In the rows, zero is written as 128.
One turn moves each row of this set onto another row. After a few examples, where does it send each row asked below?
q250: [135  87 150 132 106 118  95 129 138 107  80 159 114 129 115]
q984: [147 113 145 122 125 130 143 124 149  92  68 140 118 127  91]
q103: [145 131 147 139 114 135  92 137 144 122  94 139 141 130 127]
q390: [129  95 158 129 121 113  99 141 139 117  88 158 106 124 122]
q595: [138  97 144 128 121 113  97 129 140  89 116 115 128 131 140]
q322: [140 133 157 132 124 121  96 148 143 123  94 139 128 129 133]
q436: [149 122 141 130 111  98 135 134 140 110  90 114 138 153 104]
q807: [134  80 155 147 140 120 117 120 134  89 108 132 122 106 119]
q515: [142 107 121 136 126 139 136 110 121  88  92 119 136 129 126]
q259: [150 115 145 130  99 105 133 144 144 110  88 117 140 154 111]
q770: [146 117 147 125 120 136 139 135 140  92  69 137 126 129  87]
q936: [142 117 172 146 141 107 109 147 129 112  75 146 128 115 110]
q163: [143  93 123 133 119 124 134 113 119  85  89 117 135 136 130]
q136: [143  94 131 136 117 128 144 128 163 130 101 139 132 131 113]
q44: [139  91 140 144 110 132 146 132 157 124 100 142 128 129 108]
q379: [134 108 153 120 152 139 108 112 166 101  94 131 114 133 119]
q440: [143 121 154 134 146 129 106 129 129  78  99 113 139 114 118]
q867: [134 100 163 125 143  96 109 116 145  91  86 119 117 148 110]
q782: [147 113 167 160 128 106 110 135 126 109  75 145 141 118 104]
q644: [139 105 160 148 155 110 119 119 157 121 107 116 137 137 121]
q278: [145  96 128 149 125 125 143 109 121  92  94 119 138 128 129]

q984 goes to q436
q936 goes to q322
q163 goes to q278
And these:
q782 goes to q103
q807 goes to q440
q770 goes to q259
q644 goes to q379

One turn moves each row of this set onto another row. After a few examples, where does it send each row asked below?
q452: [127 134 139 129 128 140 124 126 113 126 129 132 146 136 143 133 131 106
 114 160 129 124  84 130 109 140 130]
q308: [ 89 122 146 129 106 145 136 111 107 121 120 131 150 128 124 139 125 108
 116 137 130 125 102 134 119 136 118]
q356: [115 111 138 105 119 139 135 107 128 112 129 139 133 138 140 127 136 136
 115  95 130 104 111 135 135 148 119]
q727: [121 128 130 147 113 158 129 144 149 133 153 154 108 138 113 150 128 124
 139 135 134 143 120 109 137 122 120]
q705: [148 120 131 143 136 145 138 121 113 156 107 127 128 138 124  99 138 124
 129 130 119 132 113 107 123 128 126]
q305: [122 122 132 128 128 141 120 119 127 112 136 142 139 153 140 126  92 126
 120 121 123 124 121 122  85 127 136]
q567: [130 111 127 132 125 131 134 110 126 138 158 134 103 149 102 146 116 110
 128 131 124 107 135 144 143 129 127]
q124: [102 138 143 157 135 142 130 136 131 126 159 158 139 127 124 142 129 136
 122 109 125 129 117 131 139 149 102]
q343: [105 131 142 134 120 149 127 143 144 126 163 153 105 146 100 134 127 138
 127 125 129 138 135 125 140 133 122]
q529: [121 115 136 118 144 140 112 129 118 126 162 135 148 150 134 100 130 147
 133 131 151 116 136 127 132 141 136]
q471: [135 120 128 133 143 144 114 131  96 141 137 144 138 129 146 145 156 110
 125 129 146 114 130 115 149 120 131]
q64: [135 126 145 135 134 117 125 100 129 119 116 110 141 140 141 127 124 122
 129 145 145 119 110 133 108 148 125]
q57: [142 116 147 119 138 138 104 122 106 135 120 130 128 134 131 124 112 112
 121 143  96 111 136 124 135 141 136]
q217: [121 125 126 120 132 130 136 132 142 134 125 137 148 133 135 131 136 118
 112 105 107 145 100 114 117 107 134]
q818: [130  98 122 156 103 155 118 141 126 133 157 134 114 138 113 129 123 122
 137 154 130 123 114 116 114 147 129]
q814: [106 118 132 127 114 137 133 123 112 142 122 125 121 146 111  94 120 131
 111 132 116 129 131 123 110 107 134]
q4: [111 131 141 130 141 104 111 116 110 105 123 111 125 124 127 134 143 110
 128 132 118 114 116 124 119 150 122]
q863: [ 99 120 123 142 127 144 139 127  99 132 136 145 112 117 151 118 140 129
 132 153 110 122 116 132 122 133 132]
q418: [101 104 111 134 123 127 122 126 121 117 145 135 136 123 138 145 151 123
 150 121 146 121 139 114 124 111 134]
q105: [126 114 158 146 141 142 116 144 151 126 145 126 123 130 115 131 148 136
 134 143 112  96 113 108 139 139 116]
q581: [125 126 124 118 119 116 111 122 130 140 125 121 132 145 128 112 134 124
 102 101 115 140 133 135 125 137 142]
q522: [119 117 139 128 160 148 116 143  92 125 151 141 141 133 121 124 117 127
 125 138 138 122 132  98 121 108 124]
q420: [132 125 136 142 124 124 108 130 144 128 146 129 125 130 132 158 102 132
 101 129 143 127 129 127 136 118 105]
q28: [113 100 133 109 127 152 126 121 142 137 141 123 168 132 119 139 127 127
 138 125 146 120 137 111 131 130 141]
q450: [136 127 143 132 126 138 111 142 166 132 150 133 105 141 117 144 139 133
 132 129 133 133 133 112 150 139 125]
q745: [128 112 128 129 123 124 129 133 115 118 120 141 123 127 137 102 152 135
 136 111 109 135 100 113 135 116 114]
q773: [138 137 142 145 127 154 117 148 148 142 145 141 108 145 111 141 122 133
 116 141 144 138 135 108 133 130 121]
q179: [115 113 144 112 127 124 126 112  98 100 129 135 137 131 106 121 116 114
 136 137 113 120 105 133 122 141 113]
q498: [120 110 130 129 139 138 138 126 135 128 113 114 129  99 140 147 135 130
 119 127 127 125 111  94 114 141 120]
q176: [131 131 138 141 127 139 120 137 136 127 147 148  89 142 104 137 137 130
 139 127 130 122 140 120 156 128 112]

q450 goes to q343
q529 goes to q522
And these:
q356 goes to q305
q308 goes to q64
q705 goes to q745
q124 goes to q420

One turn moves each row of this set onto another row. After a few examples, where does it send each row asked below?
q439: [136 125 107 113 141 109 114 125 128 139 127 110 144]
q381: [151 142 115 122 114 117 137 113 103 130 127 130 127]
q277: [143 121 120 108 141 120 120 125 125 134 135 101 147]
q996: [118 120 142 144 111 119 121 122 139 123 115 101 122]
q427: [134 125 154 136 120 117 129  99 111 134 143 155 146]
q193: [128 115 162 129 142 129 114 113 136 127 139 122 153]
q235: [108 151 146 129 126 115 153 135 126 131 117 135 133]
q997: [115 115 144 150 125 117 119 129 146 140 123 107 134]
q372: [119 123 118 137 140 140 100 141 135 130 130 129 120]
q289: [110 123 138 155 125 118 122 129 140 129 104 120 133]
q744: [141 147 109 119 110 123 135 116 108 133 128 139 129]
q504: [110 103 139 153 126 111 120 117 139 135 121 121 127]
q844: [107 140 149 134 118  99 156 114 126 134 125 133 130]
q472: [117 149 124 111 138 138 132 144 117 128 142 141 121]
q564: [125 122 125 129 122 142 100 128 126 126 138 117 105]
q628: [122 134 155 142 109 128 135 103 120 127 129 153 139]
q502: [120 141 143 104 125 143 132 133 116 124 150 131 109]
q329: [148 136 114 125 117 111 126 107 101 136 140 137 136]
q593: [135 121 106 108 133 123 116 130 134 133 134 109 148]
q642: [116 111 157 128 137 127 114 117 146 130 133 124 159]
q858: [121 118 157 124 147 111 119 119 147 132 131 127 160]
q449: [112 148 161 137 116 116 151 131 131 136 131 134 132]
q676: [128 149 129 120 120 134 140 140 117 134 151 141 114]
q232: [130 108 154 125 139 112 122 116 131 130 141 129 163]
q897: [120 149 123 106 133 119 142 127 120 125 157 138 121]
q993: [144 138 111 121 118 119 129 113 107 138 127 147 122]
q161: [136 136 157 142 115 125 128  97 116 125 131 146 135]
q913: [126 111 113 124 141 132 107 132 132 125 151 129 118]
q260: [145 120 114 116 137 103 116 122 126 131 139 114 153]
q94: [129 120 112 132 132 138 108 142 132 140 141 117 116]
q747: [115 141 159 119 114 116 152 127 131 123 125 114 126]
q14: [128 136 156 137 125 120 130 108 122 129 132 167 136]

q449 goes to q997
q747 goes to q996
And these:
q329 goes to q427
q277 goes to q381
q897 goes to q844
q235 goes to q289
q439 goes to q993
q744 goes to q628

